(in the rows, 128 means zero)
Each path is a new rotation, seen through one point. The rows after it are directions, each followed by how far the rotation turns it, in degrees a step (0 if it stays put).
Each turn is a multiple of 5 degrees from 10 to 175, or 0.
Each row of a path follows its step; steps can be skipped.

step 0: [124 121 134 136 144 130 146 103 110 129 135 122 126 124 120 127 133 124
 123 131 131 138 126 125 155 123 117 135 122 126 130 131 128 134]
step 1: [140 114 127 118 129 123 131 112 115 135 118 127 118 121 137 123 131 107
 136 126 146 150 129 140 122 131 126 123 130 123 130 140 134 121]
step 2: [147 108 140 112 131 142 127 121 125 119 128 112 132 136 138 115 133 135
 126 124 129 139 117 136 129 122 129 116 120 137 123 119 112 132]
step 3: [130 116 124 112 118 131 129 122 130 140 132 119 133 138 121 138 137 122
 139 137 117 123 129 153 136 118 115 138 124 141 125 141 117 133]
step 5: [114 129 135 127 141 134 131 115 121 119 135 118 119 131 126 116 143 137
 119 142 113 121 122 127 130 115 145 138 115 128 139 141 123 128]
step 6: [137 132 129 127 127 128 132 112 118 131 133 126 117 128 119 133 123 119
 131 141 134 125 107 130 129 121 131 139 147 114 131 155 135 120]
step 8: [129 115 119 116 123 133 135 124 123 126 132 123 123 113 133 132 140 145
 116 138 132 127 125 151 140 127 116 116 138 127 143 135 124 142]
step 9: [132 112 142 129 122 126 130 133 124 149 139 119 120 124 123 134 130 130
 128 115 137 130 124 136 102 114 112 123 138 128 130 135 121 136]
step 13: [142 127 117 123 123 132 129 111 114 123 126 120 136 118 144 117 140 117
 111 125 135 124 119 124 146 127 127 131 124 131 147 133 115 125]
step 14: [136 132 130 106 130 126 125 116 119 152 139 136 127 134 129 117 128 131
 128 126 149 133 128 144 130 119 127 127 139 128 128 132 106 124]
[124 128 126 125 130 125 129 126 134 125 131 130 127 129 129 130 132 127
 131 133 127 133 135 130 127 129 128 131 128 131 133 130 128 126]
155
[130 128 126 129 129 124 133 125 132 136 129 126 124 131 123 127 127 126
 132 130 129 124 129 130 129 129 127 129 131 125 127 126 129 132]
130
[127 130 129 125 124 127 127 125 122 130 128 128 130 129 126 128 123 133
 130 130 127 129 126 130 128 131 125 132 125 131 135 126 132 129]
135
[124 128 123 129 127 128 132 132 129 129 130 127 127 127 124 126 125 127
 129 128 125 128 124 122 130 128 132 130 124 126 131 132 125 122]
55
[127 131 124 127 129 126 127 126 125 129 126 128 131 123 126 131 123 124
 127 130 128 126 130 135 125 124 126 125 130 127 128 130 128 122]
140
[130 124 126 125 128 132 126 123 127 129 129 127 133 131 127 126 126 121
 129 123 130 126 133 128 129 131 131 129 121 130 127 128 127 129]
35
[133 130 128 132 134 129 128 128 131 124 130 123 130 125 126 124 130 128
 128 130 126 124 127 130 131 128 129 124 125 133 133 123 129 127]
135

step 1: [130 123 141 123 133 137 116 134 152 127 128 117 115 116 128 136 130 127
 123 129 118 128 128 131 131 130 138 129 118 121 149 127 117 142]
step 3: [144 122 125 124 136 143 139 128 125 134 137 127 137 123 131 135 143 116
 134 120 121 126 117 143 130 149 119 118 122 129 135 122 134 133]
step 4: [128 118 121 133 144 119 140 133 119 127 118 119 130 131 133 132 124 126
 135 118 120 117 119 118 121 125 136 131 111 142 149 127 123 119]
step 8: [131 137 130 117 143 123 131 137 143 142 126 120 144 121 124 139 133 125
 137 120 115 131 145 130 128 131 144 121 120 122 126 123 138 125]
step 9: [123 118 142 132 135 118 135 129 146 130 114 124 122 128 144 119 130 136
 124 138 118 127 125 139 133 132 128 121 107 127 140 134 126 140]
step 10: [137 129 140 113 139 135 145 129 120 114 133 119 120 125 124 129 126 126
 114 126 126 122 115 138 121 126 139 117 115 121 116 130 137 131]
step 11: [135 126 127 139 142 131 139 137 123 126 140 136 144 127 135 141 133 135
 139 132 131 135 110 145 131 130 122 127 113 136 128 117 123 123]
step 12: [141 124 123 128 126 127 129 132 112 135 127 118 110 121 124 126 124 137
 151 118 112 128 122 122 132 119 136 124 111 134 136 126 129 125]
step 13: [106 153 134 124 135 119 131 133 124 127 129 121 119 129 117 125 131 125
 134 134 125 137 130 143 132 133 135 140 115 133 136 120 131 119]
step 14: [138 141 131 143 127 124 140 130 124 131 126 127 129 118 113 117 118 140
 118 128 125 144 134 131 131 143 122 111 121 131 133 133 133 142]
[128 130 126 128 126 128 127 126 127 131 133 129 131 130 134 129 128 126
 136 125 124 123 131 125 131 130 127 130 124 132 125 130 131 129]
85
[129 126 126 120 126 130 128 131 125 126 129 127 128 131 133 128 124 126
 130 129 130 132 122 127 126 127 125 127 126 128 133 124 131 129]
45
[132 127 123 129 131 125 124 129 132 124 131 132 131 133 126 128 129 130
 128 127 124 132 128 130 134 132 126 125 129 126 131 129 128 128]
135
[128 132 130 126 122 123 129 125 127 129 127 132 132 126 125 127 124 126
 130 130 133 129 130 124 130 131 132 126 128 127 133 129 127 126]
45
[130 126 126 125 124 132 129 122 129 129 130 129 124 120 124 127 129 127
 128 123 124 130 127 126 130 128 125 124 127 125 127 129 130 132]
160
[125 125 127 136 127 125 127 130 128 128 128 130 129 128 129 125 124 131
 127 127 126 128 126 122 123 128 127 128 123 126 128 127 126 133]
145

step 0: [124 126 134 128 145 122 135 129 126 129 130 126 131 115 119 111 131 135
 128 141 137 121 129 131 127 128 108 122 117 133 130 137 125 139]
step 1: [129 143 136 138 129 130 139 129 124 132 139 127 128 121 115 125 130 128
 139 129 122 145 122 119 119 118 143 130 121 119 134 121 137 130]
step 3: [126 119 132 124 126 127 132 132 143 124 128 126 122 118 113 144 114 126
 123 118 126 129 131 120 131 131 132 129 111 127 135 136 141 117]
step 4: [135 133 127 129 134 138 124 131 125 123 120 141 119 141 126 142 136 129
 118 129 134 148 125 146 132 136 123 133 123 130 121 132 131 134]
step 6: [140 127 137 130 127 131 128 135 130 142 108 126 131 137 140 126 142 127
 123 123 135 118 122 124 128 126 124 118 112 130 116 132 128 126]
step 7: [114 134 121 120 118 124 120 133 126 140 128 118 111 126 131 122 128 131
 120 129 122 130 128 124 136 127 143 124 132 118 120 117 126 144]
step 8: [129 109 126 136 132 120 125 146 117 133 128 130 132 140 126 115 136 137
 133 129 126 128 138 118 137 127 117 132 133 126 126 125 119 118]
step 10: [131 129 128 117 129 124 123 132 124 112 123 121 141 132 132 116 127 120
 114 137 128 136 128 129 126 130 112 137 143 126 128 119 143 125]
step 12: [131 144 131 128 137 140 128 119 129 130 115 137 137 123 116 128 121 130
 127 142 135 126 134 130 130 117 112 120 136 135 116 133 128 130]
step 14: [121 125 123 128 133 136 147 125 119 135 119 138 125 123 125 123 138 124
 136 117 113 129 119 133 125 117 112 125 120 137 129 122 125 123]
[126 127 128 125 131 128 126 129 130 123 121 131 134 131 124 126 130 129
 130 129 123 130 126 129 128 124 129 124 127 127 126 126 126 124]
175
[127 129 131 131 125 126 126 132 132 127 123 128 124 129 124 128 130 128
 132 128 130 127 125 132 131 131 131 135 123 128 128 129 128 130]
25
[126 131 133 130 128 129 129 131 123 130 125 132 127 125 131 122 126 131
 129 130 125 124 125 126 129 126 131 124 128 129 128 131 128 133]
55
[123 133 126 135 128 131 125 124 126 125 129 128 132 124 126 125 128 127
 130 126 128 122 127 128 130 131 123 129 130 128 128 124 130 126]
25
[129 128 130 126 128 127 128 132 124 118 129 131 127 126 131 133 124 129
 127 126 127 129 125 127 130 131 128 131 131 129 126 131 130 124]
55
[126 128 131 126 128 127 123 128 127 132 129 126 128 122 126 132 123 131
 130 127 125 128 129 129 124 128 136 127 128 129 131 121 130 126]
175
